Each row has a name. Each question is about the rows just above it. Places in a row count from 0.

[-30  32  17   9   4 -38] : fidi
[ 44 -39  23  32  -5  21] : zabu
[-52   8   8 -51   8   8] : zep
[3 3 3 3 3 1] : mobab
Places of [-51] in row zep: | 3
At which places does mobab hold [3]? | 0 1 2 3 4
Every place of [1] in mobab: | 5
Places of [-52] in row zep: | 0
At which places does zep hold [8]? | 1 2 4 5

[  5  -5   4   0  -3  18   1  28   1  -4   4  -6   2 -20  -1   4  36  10
   6  -2   1  11   4   4  -5   5  -3  -5  -5  28  11 -17  -3 -13  -4  11
  -5   3   9  -5   3  -6   7   9 -18   0   9 -16  -1  11  -9   6   9 -21
   9   0  -1  -6 -20  -7   6] -> sufim
[ -2  -2   1   2  10   0  -4  13  -4  -2  -1   1  10  20   0   4  -8  -9
   2   0  -6   2  -4  -1   8   8  10  -1  12   2  18 -11   8   6   1   9
  -8   0  -1   8  -7  -4  -5  14   6   2  10  -5  10 -13   4   8  11   5
   4  -4   1   5   8   5  -5] -> lizi
[  5  -5   4   0  -3  18   1  28   1  -4   4  -6   2 -20  -1   4  36   3
   6  -2   1  11   4   4  -5   5  -3  -5  -5  28  11 -17  -3 -13  -4  11
  -5   3   9  -5  -3  -6   7   9 -18   0   9 -16  -1  11  -9   6  -3   8
  -8   3   0  -2   0   5  -1] -> gef
[  2  -7  -7   9  -4  -6   2  29   8  -1   4  -2   3  -3  -3   3  26  -7
   1   0   0  -6   5   4  -7   3   8   3  -2 -33 -17 -11  13   6  -3  -8
  -1  19   0  13  -4  -5   6   4  13   9   5  12   3  -3  -2   7   9 -19
  -5   2   4   3  -7  -7  49] -> dibop
[  6   3  -2  -8  -1   2   1   9   4   6  10  -2 -12 -26  -1  -2  -5 -14
  -3   3  12  -7   2  -3 -16  -2  11   0  12   0   6  30 -12  15  -2  -3
   5   5  -4   8   1   7  -1  10  -4   2  -1   1 -14   5  -1   0 -13   2
   1   0  -4 -11   2   0  23] -> Soz
[-16   3   4  -3  -7   1  -9   1 -10   4   1   2  -7 -13   3  11 -33  -7
  -2   1  -7   5   6  -4   4   3  -9   7   1   0   5   8   0 -16   0 -12
   1   3   7  17  -4 -15  -4   7   8 -13  -9  -1   1  15   3  -6   6  17
   4  -3   2  -3  -2   6   1] -> patav
[ -5   9   1  -5  -4   1   1  30   0   0  -4   0  -1  -4   2   8  -5   0
   2   0   7   3   5  10   2  -1  -4   5   2  -4   8  -3  -8   8   0 -10
   0  -7   0  15   3   0  -6  12 -18 -11  -1   6   9  -6  -3  -9 -11  -7
   6  16  -3  -4  -5  -6 -10] -> Fivil
Every place of [1] in patav: | 5 7 10 19 28 36 48 60
Every place of [2] in dibop: | 0 6 55
Places of [4] in row lizi: | 15 50 54
Every place of [8] in lizi: | 24 25 32 39 51 58

[ 20  20 -17   3  19  -8  -4  -1  20  21 -38   3  27 -12  -4   3  39 -25
   3 -39  20   2  20  42   3]  berom
[  3 -15  14  -3 -17  -6  10  -4  -5 -11  21  17   1  -4   7  -4 -16   1
  -7  17 -17   7   0  -4 -11]  zel
[ -5  24  -1  -3  -4 -15  20  18 -22  -4   2  48   3 -12 -15 -40   3 -26
 -16 -19   2 -17 -20  10   8]  Nasob
[ 31 -34  13  31 -14  -4   2   4  39   7   5   0  30  -1  10  -6 -26  -6
  -2   1 -30  24 -20  17   2]  tafe
Places of [-15] in row zel: | 1
At which places does berom hold [3]? | 3 11 15 18 24

[  0 -28   2 -10   4   0   0   6] = gor
[ 4  4 10  4  4  0 21  3] = nek
[  0  -9 -23 -10   4   0   0  18] = nini
[  0 -23   2 -10   4   0  19   1] = keme
[-42  -9   2   2   2 -21 -21  23] = subit
[  0  -9 -17 -10   4   0 -19  -2] = luzav
[  0  19   3 -10   4   1  -8  -7] = Kedus
[ 10  -1   2 -10   4   0   0  -5] = Rok
[ 19  -9   2 -10   4   0   0  13] = Lipoz
[  0   1   2 -10  -2   0   0 -10] = lokam
At which places does subit hold [2]? | 2 3 4
Places of [4] in row nek: | 0 1 3 4

[ 13  32 -12 -34  16]  sefu
[-29 -28 -28  21 -28]  Mazoz
[ 13  32 -12  12  16]  Tofeb
[ 30 -25 -31  42  -5]  tufef
[  8  32  -5 -30  16]  nop
[11 11 24 11 24]  zeg
[ -6 -19  -8 -17 -17]  vire
At which places does vire hold [-6]? | 0
At which places does zeg hold [11]? | 0 1 3
Every place of [-28] in Mazoz: | 1 2 4

[ 14 -20 -13   6 -12   3  -5  26 -23   3  25  11  -7   3 -25]  sota
[  8 -30  13  -5 -15 -11   9   4  15   8  15  15  -1   5 -53]  lup
[-2 -2 -3  0  7 -5 -2 -6 -6 -1  5  7  0 -4  4]  kasa
[-27  -7   1  -9  -5   4   9   3  -1   6  12 -25  10   2 -16]  rufe
[ 14 -20 -13  -4 -12   3  -5  26 -23   3  25  16  -7   3 -25]  bekag
[ 14 -20  14  26 -12   3  -5  26 -23   3  26  11  14   3 -25]  fumu
[ -5 -21   4 -10   2   3  -4   7 -19   9  -4   7  -1   3  -7]  zibol
[ -5 -19  14 -10  -5  10 -12  -6  15   4  -3 -15  10  12  -6]  popet
[ 25  15  -2  -3 -19  -4  11  22 -11  28 -12   2 -32  -7 -26]  mudem
[ 13  33 -42   1  -7  17  -9 -25  -8  14   3   8  -4 -23 -15]  zovit
[ 25  15  -2  -3 -19  -4  11  22 -11  28 -12   2 -32  44  30]  guzos
[-20 -16 -20 -15 -13 -25   2 -14 -20  15  16   4   9  -4 -14]  Sen
Every place of [15] in lup: | 8 10 11
Places of [-20] in row Sen: | 0 2 8
At which places does guzos hold [28]? | 9
Every place of [3] in fumu: | 5 9 13
Every place of [26] in fumu: | 3 7 10

[-10   7  -8  22  27 -35 -14 -12 -39  -6  19 -10 -23  20  -4  10 -16  31
  -9  11 -38  22 -14 -10 -10 -20 -14   1  28  37  11 -18  13  -5  -7 -27
 -18 -14   3 -32   4 -29  -8 -19   3  22 -29   2 -10  14 -22 -26  -4 -11
   4  57 -11  -2   5   0] -> Vovom
[ 13 -18   9  -1 -14  13 -12  21  35  30  25  12  14   3  33  -2  22 -49
  15 -19  16 -28  29  -3  -3   0  10 -17  14 -46  25   3  -6 -16  10 -21
  -4  25 -15  14 -29  22  25  29   7 -21  -9  25  25 -16 -19 -13   2  -8
  11 -29 -19  -9  19   1] -> vomu
[-20  19 -16 -33 -21  34  16  16  32 -18 -20   0  13 -11 -21  15 -29  29
   4  13  27 -25 -32   9  -6   1  -5  13  -6   0  13  30  30 -29  27  12
  15  -2  18  20 -10  20  47 -18  11  12  24  -9  -5   4  16   7  12   7
 -20 -13 -23   8 -16 -18] -> Vego
[ 17   0  -7   7  13 -30  -7 -20 -44  -5 -14 -19 -43  -2  10  14   5  47
  25  -2 -36  44   8 -15   0  -6  10  -8  25  14 -10 -15  -9   8 -23 -15
  -1 -21  12 -29  31 -24 -14 -22 -33 -14   2  -2   1 -12 -20 -25 -21 -18
   4  37  35  -7  12  10] -> peku
[ 16 -12   9  17  -8 -25  10  12  21  28   6  21 -15  17 -18   3  53 -28
  -8  -3 -14  23  27  16  18   1  -1 -14  -6  21  17  -4 -14 -16  -7 -12
  20  20   3 -21  47  21 -50  17 -20 -20 -10   0  11   2 -17  28 -35  12
 -18 -28  48 -11  12  19] -> nesa
[ 13 -11   9  27 -15 -18  14   5 -19  32  13  14 -25   8 -13  14  52 -22
  -5  16 -20  26  37  16  18  -3  -4  -5 -11 -17  13  12 -15   0 -18  -4
  10  21  -3 -26  53  24 -39  11 -22 -18 -20 -12   0  -2 -17  24 -36  10
 -11 -13  47 -16  -2  19] -> lumu
[-10 -14  -3  24  -7 -24   7 -18 -35  14   7   8 -49   3   8  17  39  -2
   6  31  -9  40  48   6  23 -14  10  -9 -16  16  -1   9 -12  24 -30  -6
  21   5 -25  -4  47   5 -19  -5 -25 -21 -24  -1  -1  -3 -11  -6 -28  13
   8  19  39 -21 -14  18] -> Gigu
[-15  12   7 -25 -11  40   7   8  21 -12  13 -35  23   8 -14 -10 -30  53
 -17  25   5 -33 -37  -2 -15   5 -11  15  -6  13  19  22  -8  24 -17  18
   3 -19  -3  13 -26 -30  27 -23  23  33  29   3 -19   3  22  22  14  21
  -1 -23  -7   5   5  -7] -> pif
[-16  11   5 -22 -12  34  -1   8  17 -13  15 -40  28  11 -18 -13 -29  51
 -20  26  -4 -30 -38  -7 -14   8 -17  16  -7  13  16  23 -14  26 -19  21
   1  21  -4   8 -24 -29  21 -20  19  33  29   2 -16   2  26  21  18  18
   5 -19  -9   0   6  -6] -> meka
[-10 -16  -7  19  -1 -28   1 -21 -35   5  -1   4 -53   3  12  16  36  10
  11  29  -9  44  45  -3  23 -14  13 -11 -13  21  -5   1 -10  25 -29  -9
  20  -5 -26  -1  44  -4 -16 -10 -28 -22 -20  10   2  -4 -11 -13 -23  13
   8  19  39 -22 -12  18] -> Kidas
[  9 -20  13   1 -19  20 -15  14  25  10 -16  18  21   1  34  -5   2 -47
  18 -24  19 -30  22   8  -2   9  10 -15  -8 -45 -43  24   5 -22  11 -18
  14  20  -9   8 -31  17   8  33  16 -21   0  32  17 -23 -23  -8   4 -17
   9 -22 -25   3  -2   8] -> Tama
Every place of [25] in vomu: | 10 30 37 42 47 48
Places of [20] in row nesa: | 36 37
At which places does nesa hold [53]? | 16
Places of [27] in row nesa: | 22

[  4 -45  25  37  22  -9  -3] = lise
[32 38 12 12 18 13 21] = naf
[ 14 -22  -8  16  29   8  26] = tipus
[-28 -21 -21 -18 -18 -18 -19] = sunom
[-36 -30  -6  10  -3 -24 -38] = Zom
[33 46 -5 -3 33 16 36] = fad
[33  3 15  2 34 33 56] = bupag
[ 33   3 -26   2  34  33  56] = Pepeg
Every place of [16] in fad: | 5
At which places does sunom hold [-18]? | 3 4 5

[-8  2  1 -5 14  4 -8  5 22 -7  4 -3  0  3  2]  Sala
[ -5 -36  -1 -47 -36  26  27 -37 -24  27 -38 -16 -36  27   4]  Toki
[ 23   3  14 -32  14  -4   4   4  -9  14 -22  24   9 -12 -11]  Ruv
[ -5  35  -1 -47 -36  26  27  15 -24   1 -38 -16  27  27   4]  sofor
Places of [-36] in row Toki: | 1 4 12
Places of [23] in row Ruv: | 0
Every place of [-9] in Ruv: | 8

[  6  19   9 -11   0 -15   0   9 -26]  bigak
[  6 -20  44 -11   0  17   8   7   2]  gosa
[ 41   6  41 -14  18  17  41  18  18]  Pifu
Every place of [18] in Pifu: | 4 7 8
Places of [19] in row bigak: | 1

[ 26  12  28  -4  18  40 -21 -13  -4] = fosus
[  2 -16  -8  15   7  -8 -14 -11 -18] = Boded
[ -9 -11  16  -8  -8  41  -8  -8  25] = bezut
[  0   0   1   1   0   0 -12 -10  -9] = Mul
[ 0  0  0  0 -1  0 -9 16 -1] = Kupo
[-6 -9  2  3 -6 -7  7  1 -2] = pavi
[10 -7 -8 14 12 -2 -1  1  9] = Masi
At which places does Kupo hold [0]? | 0 1 2 3 5
Every place of [-8] in bezut: | 3 4 6 7
Places of [1] in row Mul: | 2 3

[ 26 -13  -8   8   1 -18  16   9  53 -13 -28 -25  -8   8  -4  10  20  -5
 -28  -1   5   5 -12  -3   6   4   2  49 -13   4  11  -8  -8  13 -17  -4
  31  -3   3   1  13  -4  11   6  26 -32 -16  40  -6  -7   6 -16   1 -12] -> dutad
[ 32 -24 -12 -25   3 -21  18   9  57 -12 -30 -25  -9   8  -5 -25  24  -5
 -33   1 -25   6 -15  -4   6   2   2  49 -16   2 -10 -13  -8  12 -10  -4
  34  -3   7   0  16  -4   8   8  29 -38 -20 -10  -6  -5   5 -25   3 -10] -> Buram
[ 32 -24 -12 -25   3 -21  18   9  57 -12 -30 -25  -9   8  -5  12  24  -5
 -33   1   5   6 -15  -4  -9   2   2   9 -21   2   6 -13  -8  12 -21  -3
  17  -7   4   9  17   0   3   9  16 -28 -16  35  -7 -21   5 -21  -3  -8] -> kot
Places of [-12] in row kot: | 2 9
Places of [-10] in row Buram: | 30 34 47 53
Every place of [9] in kot: | 7 27 39 43

[40  0  0  0 43  6 20 40 52 43 22]  ranug
[31 31 50 31 31  3 50 31 50 31 31]  bada
[31 50 50 44 12  3  0  0  1  1 30]  lusuz
Every place of [31] in bada: | 0 1 3 4 7 9 10
Places of [1] in row lusuz: | 8 9
Places of [43] in row ranug: | 4 9
At which places does ranug hold [22]? | 10
Every place of [0] in ranug: | 1 2 3
Every place of [40] in ranug: | 0 7

[20 10 10 10 24]  Gav
[ 25  38 -29  36  -1]  Ziva
[21 21 21  8 21]  Kodo
[ 17   0  11  -8 -20]  Fuz
[  9  38  40  -6 -44]  Fik
[37  6 20  4 -8]  Rolu
[  5  28  14 -50   9]  nam
Every place of [40] in Fik: | 2
Places of [20] in row Gav: | 0
Places of [21] in row Kodo: | 0 1 2 4

[-54  -3  16  -6  15   9 -35  10] -> Zana
[ 3  1 28  3  0  1  2  2] -> rofa
[ 5  1 -4  7 -1  3  3  4] -> bive
[ -1   5 -26  28 -26  28  28  15] -> Gub
[2 0 1 1 0 1 1 1] -> sunuz
[-10   5 -42  49   2  45 -16  14] -> tase
[  7  29 -11 -11  29  12 -11  29] -> mef
[ 6  2 -6 10 -1  5  5  7] -> Kasip
Places of [28] in row Gub: | 3 5 6
At which places does mef hold [29]? | 1 4 7
Places of [0] in row sunuz: | 1 4

